In the data rows, 50 means zero.
Some points, one per row:
Array([48, 33, 42, 35, 32, 54, 32, 42, 71, 83, 56, 45, 68, 60, 48, 29])
Array([90, 37, 92, 30, 37, 50, 74, 35, 50, 49, 41, 42, 49, 68, 62, 39])
Array([35, 75, 32, 59, 70, 40, 61, 61, 39, 35, 39, 40, 39, 37, 65, 32])
Array([25, 59, 32, 63, 59, 48, 63, 41, 28, 35, 39, 51, 41, 34, 67, 37])
Array([63, 33, 42, 46, 42, 61, 43, 55, 71, 40, 54, 80, 42, 85, 45, 71])
Array([39, 76, 27, 60, 70, 38, 64, 62, 40, 36, 44, 46, 40, 34, 67, 35])
Array([64, 34, 35, 41, 38, 65, 38, 54, 62, 38, 49, 76, 50, 79, 35, 65])
Array([99, 33, 96, 44, 44, 46, 75, 42, 37, 64, 48, 44, 45, 76, 52, 46])
Array([39, 80, 36, 71, 63, 46, 82, 68, 41, 43, 44, 52, 41, 35, 65, 40])
Array([35, 69, 33, 47, 60, 54, 43, 48, 37, 39, 34, 44, 34, 37, 57, 33])
Array([31, 72, 30, 58, 54, 49, 62, 62, 31, 33, 36, 45, 37, 35, 58, 36])
Array([64, 35, 45, 46, 37, 61, 41, 52, 65, 41, 52, 81, 45, 86, 45, 71])
Array([38, 40, 69, 51, 44, 50, 25, 56, 59, 60, 74, 44, 57, 42, 35, 91])
Array([32, 73, 28, 56, 65, 47, 59, 61, 34, 34, 37, 43, 46, 42, 61, 34])
Array([50, 37, 70, 61, 51, 44, 36, 61, 61, 62, 80, 39, 47, 44, 43, 99])
Array([33, 74, 33, 59, 74, 48, 58, 62, 36, 35, 39, 42, 43, 38, 59, 37])
Array([39, 33, 65, 44, 41, 42, 31, 51, 66, 55, 69, 47, 57, 35, 35, 91])
Array([42, 33, 75, 59, 48, 77, 30, 39, 40, 37, 41, 62, 64, 37, 38, 36])
Array([29, 77, 32, 63, 64, 43, 67, 56, 37, 42, 46, 44, 48, 32, 63, 34])
Array([45, 30, 68, 54, 39, 56, 25, 56, 55, 61, 40, 52, 64, 34, 29, 78])
Array([28, 61, 30, 52, 53, 46, 49, 62, 39, 43, 34, 61, 36, 29, 67, 34])
Array([34, 67, 23, 52, 63, 52, 62, 51, 32, 38, 35, 46, 42, 40, 52, 34])
Array([36, 77, 31, 58, 65, 44, 68, 66, 41, 34, 41, 43, 49, 38, 70, 36])
Array([30, 65, 28, 53, 62, 49, 52, 58, 41, 34, 35, 45, 51, 37, 70, 38])
Array([99, 32, 81, 40, 29, 56, 56, 34, 41, 70, 42, 48, 47, 72, 40, 43])
Array([57, 30, 39, 39, 34, 59, 29, 37, 74, 48, 61, 77, 53, 71, 45, 54])
Array([44, 30, 56, 36, 37, 51, 33, 46, 72, 68, 70, 47, 57, 39, 32, 80])
Array([34, 70, 27, 65, 59, 44, 57, 51, 30, 28, 38, 41, 40, 35, 54, 38])
Array([44, 47, 33, 42, 34, 47, 33, 40, 64, 88, 53, 39, 69, 56, 50, 38])
Array([40, 79, 39, 61, 67, 49, 68, 64, 41, 33, 40, 45, 39, 30, 65, 36])
Array([34, 53, 46, 51, 61, 70, 28, 49, 37, 40, 41, 51, 69, 40, 41, 36])
Array([41, 80, 32, 67, 68, 45, 79, 70, 37, 36, 46, 48, 42, 41, 65, 41])
Array([28, 32, 66, 54, 56, 71, 16, 58, 59, 44, 63, 39, 58, 41, 31, 54])
Array([30, 74, 27, 65, 63, 49, 66, 48, 35, 39, 41, 43, 45, 40, 52, 37])
Array([39, 78, 38, 61, 69, 45, 65, 69, 32, 30, 42, 43, 43, 37, 66, 34])
Array([30, 66, 30, 70, 59, 39, 72, 44, 38, 30, 42, 45, 50, 31, 47, 30])
Array([63, 36, 40, 41, 37, 66, 37, 44, 68, 41, 49, 75, 56, 78, 40, 61])
Array([67, 35, 46, 42, 35, 59, 36, 45, 63, 40, 57, 79, 42, 85, 44, 69])
Array([44, 42, 53, 39, 35, 53, 32, 52, 73, 74, 59, 43, 62, 34, 36, 75])
Array([30, 67, 29, 72, 59, 47, 72, 44, 35, 32, 45, 55, 41, 36, 64, 32])
Array([65, 34, 42, 41, 36, 60, 43, 47, 68, 43, 52, 80, 45, 84, 39, 64])
Array([37, 79, 34, 70, 66, 44, 74, 57, 40, 31, 45, 44, 43, 40, 64, 35])
Array([39, 32, 76, 62, 56, 66, 26, 42, 36, 41, 41, 66, 66, 39, 33, 37])
Array([37, 34, 60, 51, 42, 62, 18, 42, 66, 50, 54, 58, 57, 40, 30, 68])
Array([36, 79, 36, 61, 71, 43, 71, 68, 43, 37, 40, 45, 42, 44, 68, 44])
Array([99, 36, 93, 40, 31, 45, 70, 41, 46, 69, 52, 45, 45, 74, 52, 41])
Array([32, 72, 30, 66, 63, 50, 72, 57, 38, 34, 39, 43, 38, 36, 54, 35])
Array([39, 36, 67, 49, 50, 54, 32, 64, 64, 66, 67, 45, 50, 35, 35, 91])
Array([42, 74, 34, 65, 70, 40, 79, 44, 36, 35, 44, 41, 44, 39, 70, 37])
Array([91, 34, 91, 39, 34, 51, 59, 30, 54, 60, 40, 43, 37, 75, 59, 40])
Array([27, 73, 32, 65, 64, 42, 63, 45, 34, 44, 42, 49, 43, 45, 65, 31])
Array([42, 45, 62, 64, 63, 84, 38, 46, 39, 33, 47, 56, 75, 47, 43, 39])
Array([55, 32, 40, 36, 37, 34, 34, 42, 66, 92, 51, 46, 70, 64, 50, 39])
16 more points follow, each with its number after it:
Array([32, 67, 23, 61, 60, 53, 67, 53, 38, 29, 41, 48, 42, 34, 54, 39]) 0
Array([42, 32, 46, 41, 45, 53, 28, 66, 70, 73, 62, 44, 55, 39, 37, 83]) 1
Array([43, 75, 39, 61, 76, 41, 67, 71, 37, 38, 43, 43, 42, 38, 80, 42]) 2
Array([53, 34, 36, 40, 37, 62, 30, 45, 69, 39, 57, 80, 46, 71, 47, 60]) 3
Array([32, 78, 30, 64, 64, 42, 69, 66, 37, 39, 42, 45, 45, 40, 64, 31]) 4
Array([32, 72, 28, 54, 67, 43, 55, 53, 37, 33, 40, 43, 46, 32, 51, 37]) 5
Array([56, 36, 42, 43, 35, 64, 36, 47, 73, 41, 56, 78, 44, 77, 45, 66]) 6
Array([30, 67, 23, 50, 52, 46, 49, 49, 35, 40, 40, 53, 45, 32, 58, 34]) 7
Array([70, 36, 43, 45, 41, 59, 36, 49, 65, 42, 51, 74, 49, 86, 39, 72]) 8
Array([32, 76, 33, 65, 71, 41, 72, 59, 40, 41, 42, 40, 44, 37, 63, 42]) 9
Array([98, 33, 73, 44, 34, 54, 61, 37, 49, 36, 51, 61, 48, 89, 49, 61]) 10
Array([92, 31, 98, 37, 37, 43, 64, 34, 36, 62, 42, 56, 45, 65, 50, 54]) 11
Array([69, 34, 39, 45, 38, 61, 39, 51, 63, 42, 56, 79, 47, 80, 41, 76]) 12
Array([28, 64, 30, 59, 55, 43, 56, 38, 29, 30, 38, 43, 42, 36, 57, 41]) 13
Array([70, 30, 39, 42, 36, 59, 31, 40, 66, 41, 60, 73, 53, 80, 36, 64]) 14
Array([29, 72, 34, 63, 63, 49, 57, 56, 40, 34, 34, 45, 45, 39, 66, 34]) 15
Which two of these numbered points are nearest to each point below, looking only along the 5 directions in which the first points spread most? Their numbers follow each, nearest first.
Array([61, 36, 41, 46, 42, 62, 41, 49, 71, 40, 58, 80, 42, 81, 41, 71]) > 12 8
Array([39, 80, 29, 71, 72, 40, 70, 59, 37, 39, 51, 41, 46, 38, 63, 39]) > 9 2
Array([33, 71, 26, 68, 58, 46, 67, 51, 37, 34, 38, 57, 35, 41, 53, 32]) > 0 15
Array([31, 73, 31, 60, 66, 46, 64, 56, 39, 33, 36, 43, 44, 38, 54, 31]) > 15 5
Array([37, 81, 39, 65, 66, 41, 76, 64, 39, 35, 43, 43, 43, 44, 71, 38]) > 2 9
Array([36, 75, 29, 61, 73, 46, 70, 52, 45, 38, 45, 43, 50, 37, 66, 39]) > 4 9
Array([37, 76, 35, 75, 70, 48, 81, 61, 37, 38, 45, 48, 40, 38, 57, 39]) > 2 9
Array([39, 78, 35, 59, 71, 42, 62, 66, 38, 38, 39, 41, 44, 35, 69, 35]) > 9 4
Array([34, 36, 60, 42, 43, 53, 33, 62, 71, 62, 64, 42, 54, 37, 36, 86]) > 1 6
Array([39, 40, 63, 44, 48, 78, 32, 40, 44, 34, 45, 60, 68, 39, 38, 45]) > 3 13
Array([48, 36, 40, 41, 36, 83, 37, 49, 59, 37, 51, 73, 59, 56, 41, 38]) > 3 6
Array([35, 42, 83, 76, 57, 73, 32, 39, 44, 38, 50, 63, 64, 46, 41, 37]) > 13 7
Array([65, 32, 41, 40, 37, 59, 36, 50, 64, 39, 51, 79, 47, 82, 42, 69]) > 8 12
Array([34, 73, 25, 57, 64, 47, 51, 57, 38, 40, 37, 45, 40, 33, 47, 34]) > 5 13
Array([38, 43, 75, 68, 55, 80, 36, 41, 39, 38, 47, 61, 67, 39, 40, 31]) > 13 7
Array([51, 32, 54, 41, 41, 50, 31, 55, 63, 75, 58, 42, 59, 40, 41, 91]) > 1 6
Array([27, 69, 30, 53, 72, 42, 37, 56, 38, 37, 49, 43, 42, 36, 60, 38]) > 5 7
Array([39, 80, 36, 66, 70, 39, 73, 60, 37, 40, 43, 44, 41, 36, 68, 34]) > 2 9
Array([30, 72, 32, 68, 60, 52, 68, 46, 39, 40, 40, 46, 45, 30, 57, 35]) > 15 5
Array([35, 76, 34, 62, 74, 49, 67, 52, 40, 42, 40, 39, 38, 44, 62, 29]) > 4 15
Array([61, 33, 45, 46, 32, 62, 37, 52, 73, 46, 58, 81, 43, 80, 43, 70]) > 12 8
Array([39, 83, 38, 72, 65, 40, 74, 64, 35, 37, 46, 47, 43, 35, 61, 36]) > 2 9
Array([67, 37, 43, 47, 37, 62, 42, 54, 69, 42, 56, 76, 48, 91, 43, 68]) > 8 12
Array([98, 35, 98, 35, 38, 45, 70, 40, 41, 53, 50, 43, 43, 72, 57, 44]) > 11 10
Array([33, 78, 33, 65, 73, 43, 72, 60, 35, 36, 46, 48, 41, 39, 58, 42]) > 9 2
Array([47, 36, 55, 36, 46, 45, 37, 54, 70, 59, 81, 42, 63, 36, 33, 87]) > 1 6
Array([31, 72, 21, 59, 59, 43, 59, 48, 38, 35, 48, 44, 40, 37, 64, 31]) > 15 4
Array([90, 31, 98, 37, 29, 50, 66, 40, 36, 62, 47, 52, 44, 70, 41, 47]) > 11 10
Array([40, 36, 49, 41, 36, 46, 42, 43, 74, 79, 80, 43, 57, 38, 44, 78]) > 1 6
Array([66, 32, 42, 46, 39, 59, 39, 48, 68, 42, 57, 80, 44, 85, 43, 73]) > 12 8
Array([48, 63, 47, 46, 44, 43, 83, 25, 41, 39, 37, 51, 40, 48, 77, 33]) > 2 4
Array([39, 37, 69, 63, 54, 80, 35, 39, 43, 41, 41, 59, 66, 36, 39, 31]) > 13 7
Array([96, 37, 97, 32, 41, 48, 65, 38, 43, 52, 46, 45, 47, 72, 56, 49]) > 11 10
Array([69, 38, 39, 44, 36, 65, 45, 46, 67, 42, 51, 72, 57, 87, 47, 67]) > 8 14
Array([56, 33, 40, 42, 38, 68, 38, 55, 73, 42, 49, 75, 48, 77, 41, 66]) > 6 3
Array([55, 35, 39, 37, 38, 58, 41, 55, 70, 38, 53, 81, 42, 77, 44, 67]) > 6 12
Array([39, 31, 54, 34, 49, 51, 30, 52, 70, 68, 61, 43, 60, 44, 37, 81]) > 1 3
Array([72, 31, 57, 35, 29, 57, 30, 34, 61, 72, 41, 41, 68, 72, 41, 42]) > 14 3
Array([40, 29, 58, 42, 40, 38, 30, 56, 65, 65, 70, 44, 50, 40, 39, 93]) > 1 6
Array([28, 73, 34, 59, 69, 44, 62, 53, 40, 37, 38, 43, 44, 41, 60, 31]) > 15 5
Array([45, 38, 54, 43, 38, 49, 28, 53, 72, 66, 71, 46, 58, 40, 40, 88]) > 1 6
Array([48, 35, 62, 50, 39, 41, 36, 64, 64, 77, 71, 42, 53, 41, 42, 97]) > 1 6
Array([67, 39, 40, 37, 36, 49, 40, 37, 68, 37, 64, 78, 50, 73, 42, 72]) > 12 8
Array([33, 72, 29, 48, 63, 42, 47, 54, 35, 38, 39, 43, 37, 32, 51, 34]) > 5 13
Array([39, 35, 61, 49, 45, 40, 35, 70, 67, 72, 66, 44, 45, 38, 43, 95]) > 1 6
Array([40, 76, 25, 57, 67, 41, 59, 56, 39, 36, 44, 46, 42, 27, 54, 34]) > 5 15
Array([37, 79, 32, 59, 71, 49, 73, 72, 44, 41, 46, 44, 47, 38, 64, 34]) > 9 4
Array([45, 29, 63, 49, 39, 46, 30, 56, 65, 64, 67, 40, 55, 40, 30, 92]) > 1 6
Array([42, 26, 62, 49, 46, 58, 26, 70, 63, 67, 53, 39, 60, 36, 32, 81]) > 1 3
Array([36, 70, 32, 50, 68, 38, 50, 46, 34, 35, 35, 51, 44, 33, 54, 40]) > 13 5
Array([27, 72, 24, 54, 60, 45, 61, 55, 32, 42, 45, 41, 46, 37, 51, 32]) > 5 15
Array([42, 80, 40, 56, 78, 46, 70, 63, 40, 43, 42, 46, 45, 42, 70, 37]) > 2 9
Array([35, 73, 36, 75, 69, 48, 77, 52, 39, 36, 42, 44, 40, 33, 55, 35]) > 9 4
Array([36, 80, 36, 64, 69, 43, 80, 64, 36, 44, 44, 47, 41, 40, 56, 32]) > 2 9
Array([26, 70, 32, 57, 57, 36, 69, 50, 37, 37, 39, 46, 34, 37, 61, 32]) > 4 15
Array([99, 37, 99, 46, 42, 44, 75, 45, 41, 57, 48, 44, 46, 65, 54, 46]) > 11 10
Array([62, 29, 39, 37, 33, 62, 36, 43, 73, 39, 58, 70, 55, 71, 38, 66]) > 14 6
Array([99, 32, 99, 44, 39, 48, 74, 37, 40, 55, 53, 45, 43, 68, 47, 52]) > 11 10
